[ 25 -37 -37 -37 -10]  Z_670
[36 89 89 91 56]  Z_748
[-37  25 -37 -28  -4]  Z_420
size: [ 25 -37 -37 -37 -10]	5
size: [36 89 89 91]	4
q: [36 89 89]	Z_748
has: [-37  26 -37 -28]	no
size: [ 25 -37]	2
q: [ 25 -37 -37]	Z_670
q: [ 25 -37 -37 -37]	Z_670

[ 30 -29 -46  47 -25 -47  -7  78  19 -19 -42  69  40  12  -8 -30 -53  -7
  29 -28  25  14  19 -62  46  20  24  32  -2  19  17  64 -67  -6 -16 -41
  13  16  52  26  -3  15 -45 -21 -28 -22] : Z_487
[ -4  -6   8  42 -24 -36  24  58  32 -47 -49  71  19 -17  10 -31 -54 -85
  10 -27   2   9  12 -48  35  12  15  65  29  16  26  43 -22  -5 -11 -29
  24  -6  51  26 -15  24 -60 -10 -45 -20] : Z_767
[ -4  -6   8  42 -24 -36  24  58  32 -47 -49  71  19 -17  10 -31 -54 -85
  10 -27   2   9  12 -48  35   7  -5  16  26  43 -11  29  65  15 -22 -30
  22  -5  52  21 -20  17 -64 -12 -42 -32] : Z_48
q: [ 15  65  29  16  26  43 -22  -5 -11]	Z_767
size: [ 30 -29 -46  47 -25 -47  -7  78  19 -19]	10
loc: [21]	Z_48, 39
has: [-67  64]	no
q: [ 30 -29 -46  47 -25 -47  -7  78  19 -19 -42  69  40  12  -8 -30 -53  -7
  29 -28  25  14  19 -62  46  20  24  32  -2  19  17  64 -67  -6 -16 -41
  13  16  52  26  -3  15 -45 -21 -28 -22]	Z_487
loc: [-15]	Z_767, 40
has: [ 15 -45 -21 -28]	yes

[ 22   6   6  33   6  37  48  64  34 -25  10 -37 -27] -> Z_581
[ 26  -1  12  23   6  39  49  77  28 -32  -3 -18 -35] -> Z_150
[ 29  12 -13  30   1  40  41  53  32 -16  18 -65 -24] -> Z_145
[ 28  15  55  16  21  59  48  71  42 -32  19 -34 -33] -> Z_565
[ 26  -1  12  23   6  39  49  78  27 -32  -3 -18 -35] -> Z_293
loc: [30]	Z_145, 3
q: [ 42 -32  19 -34 -33]	Z_565

[ 11   0 -53  52  40 -83  77  10  60  31] = Z_398
[ 2  2  0  1  0 -4  5 -1  0  1] = Z_738
[ 11  51 -53  52  40 -83  77  10  60  31] = Z_962
[-4  0  4 -3  1 -5  3  0 -4  2] = Z_223
[ 11  51 -53  52  40 -83  77  10   5   1] = Z_943
[ 0 -5  3  0 -4  2  5 -1  0  1] = Z_777
has: [-5  3]	yes
size: [2]	1
q: [ 1 -5  3  0 -4  2]	Z_223
size: [-4  0  4 -3  1]	5
size: [ 0 -5  3  0 -4  2  5]	7
q: [-4  0  4 -3  1 -5  3  0 -4  2]	Z_223

